In the rows, zero is written as 128.
The rows of Z fall into several groups, which share some directions, and each row is roughly a mix of its group's hidden directions, except one row that fits no group.
Z, 103 rows:
[[140 108 174 138 129 133 124 110 153  83]
 [162  88 128 148 130 107 113 153 148  99]
 [163  78 103 136 132  96 115 124 129 122]
 [135 141 107 117 127 169 139 146 148  78]
 [184 103 146 129 136 147 113 123 122  98]
 [125 119 150  76 131 125  99 141  98 150]
 [178 128 152 140 148 104  90 121 134 133]
 [102 125 115  95 135  73 122 114 142 146]
 [115  88  97 123 112 138 162 157 151 126]
 [123 155 127 136 131 123 144  78 112 170]
 [156 125 144 137 153 145 104  97 150  87]
 [ 87 112 108  95 115 141 158 158 128 140]
 [119 136 163 172 152 137 120 100  99 126]
 [170  85 148 132  99 144 139 124 128 148]
 [165 120  98 153 146 164 115 111 153 123]
 [101 141 127 125 111 157 151 143  88 163]
 [176 109 133 126 154 115 112 108 133 167]
 [ 90 158 153 131 138 156 144  99 111 149]
 [139  89 105 125 104 108 118 140 114  81]
 [121 118 162  95 111 161 135 120 104  92]
 [167 123 150 123 127 153 116 119 133  75]
 [166 164 142 135 132 151  91 142 153 128]
 [159 139 162 118 151 121  83 103 120 117]
 [124 142 144 149  98 157 145 134  87 160]
 [117 141 150 115 145 146 106 108 105 181]
 [ 88 112 132  90 108 118 132 141 100 159]
 [126 163 144 139 127 103 104 114 112 177]
 [131 174 100 123 144 135 156 120 146 164]
 [162  82 129 148 114 105 124 111 150 106]
 [142  93  96 116 137 111 131 151 172 112]
 [141 166 133 106 167 142 101 127 160 119]
 [133 101 108 108 109 132 139 163 152  85]
 [141  69 122 130 113 107 123 123  94 137]
 [126 104  89 104 163 116 130 123 165 145]
 [131 160 136 134 119  82  86 148 138 135]
 [154 119 133 137 150  82 102 108 151 101]
 [115 152 167 145 133 153 123 112  87 152]
 [101 175 141 125 132 164 138 140 131 161]
 [126 122 158 149 119 141 121 127  84 174]
 [165  83  97 124 132 120 135 106 155 128]
 [ 95 129 122 142  99 166 162 130  99 136]
 [116 163 131 151 115 155 168 158 148 127]
 [146 157 162 121 143 136 101 104  99 159]
 [123 130 124 125 109  91 112 162  95 165]
 [174 129 125 161 119 136 100 124 167 125]
 [103 116 111  91 116 108 144 152 119  85]
 [187 100 143 131 132 115 105 114 112 128]
 [140 121  74 119 137  86 127 131 145 149]
 [ 85 114 114  94 119 140 163 150 122 145]
 [149 135 129 158 128 164 106 109 146  85]
 [153 138 133 139 100 115 142  83  95 151]
 [ 96 140 137 112 104 142 112 184 128 125]
 [113 164 139 160  94 165 140 143 117 129]
 [147 104 122 124 141  90 122 117 122  74]
 [113 147 162 149 139 166 137 133 121  86]
 [ 90 167 152 117 131 158 119 159 124 120]
 [137 129 146 169 165 114 119 136 168 145]
 [153 107 110 142 131  98  85 129 147  96]
 [121 143 121 125 115  70 117 152 151 102]
 [143  89  97 113 121  90 120 144 133  97]
 [129 121 146 131 134 125 109 137 109 195]
 [125  94 133 121 103 164 130 141  84 148]
 [127  83 104 122 119  94 142 125 122  88]
 [101 113 103 118 105 154 171 144 141 105]
 [ 77 173 144 121 133 133 140 146 134 114]
 [182 126 148 132 139 139  90 116 137 106]
 [ 94 127 105 114 139  71 117 144 120 125]
 [ 98 168 134 121 129 170 159 148 126 131]
 [119 171 144 136 155 110 101 144 165 129]
 [147 147 154 118 103 122 100 122  82 155]
 [116 102  86 110 128 114 141 154 169 119]
 [178 117 119 160 149 102 106 118 144 121]
 [157 138 117 144 125 155 131 133 159  76]
 [ 74 148 102 103 134 136 136 157 124 126]
 [133 132 140 123 173 138 119 120 141 184]
 [123  95 165 136 119 145 128 115 140  78]
 [103 121 130 114 130 128 120 122 104 193]
 [126  96 154 146  95 161 144 127 138  94]
 [ 90 175 139 132 153  98 130 110 126 122]
 [ 93 124 101  97 144  82 134 146 127 140]
 [167 103 104 152 128 110 111 118 155  97]
 [132 115 120 140  94 119  89 176 137 113]
 [169 129 128 125 120 164  97 146 146 161]
 [ 99 166 121 154 110 156 165 126 139 117]
 [140  97 102 121 124  94 137 143 132  79]
 [124 137 125 121 155 152  81 130 137  83]
 [160  85 104 159 108 106 126 129 147 131]
 [158  79 109 140 100 145 146 141 137 110]
 [120 146 136 115 165  72 128 112 143 125]
 [111  83 122 138 102 108 169 125 111 117]
 [109  96 101 135 117 130 147 156 151  86]
 [128 171 162 109 122 142 103 122  92 140]
 [127 173 157 135 122 170 116 125 144 150]
 [118 125 155 175 113 135 143 140 114 171]
 [159 154 156 124 129 123 100  96  97 107]
 [125 108 109 118  91 111 147 169 143  98]
 [116  78  93 145 143 118 145 128 150 107]
 [138 126 118 112 151 123 147 101  92 176]
 [116 112 100 109 146 131 134 149 170  88]
 [102 156 128  93 150 134 100 159 150 112]
 [143 126 158 137 157 107 143  77 135 111]
 [149  90 105 112 139  98 101 154 151 138]
 [ 87 117 125  92  93 133 148 155 116 133]]
One row of each group comes first, with its name. Which group is each row after those in?
[124  95 123  97 105 163 148 158 131 152]  <75>
[101 111 101 146 145 137 174 113 159 132]  <60>
[110  96 137 110 137  90 131 100  90 113]  <129>

[121 118 131 140 118 144 137 128 117 198]  <129>
[139 152 127 117 102  94 105 102  91 151]  <60>
[133 186 156 136 150 140 132 110 117 147]  <75>
[115  68 110 124 120  99 125 125 115 104]  <75>
[180 104 135 153 143 130 100 101 130 133]  <129>
[ 80 150 147 116 122 154 121 159 128 101]  <75>
[108 140 124 105 142  68 133 146 145 141]  <75>
[155 126 139 133  97 127 131  90  79 125]  <60>
[160 102 104 160 127  93 127 126 150 102]  <129>
[140 108 136 140 117 157 115 128 162  76]  <75>
[113 107  88 111 101 135 168 137 142 106]  <60>
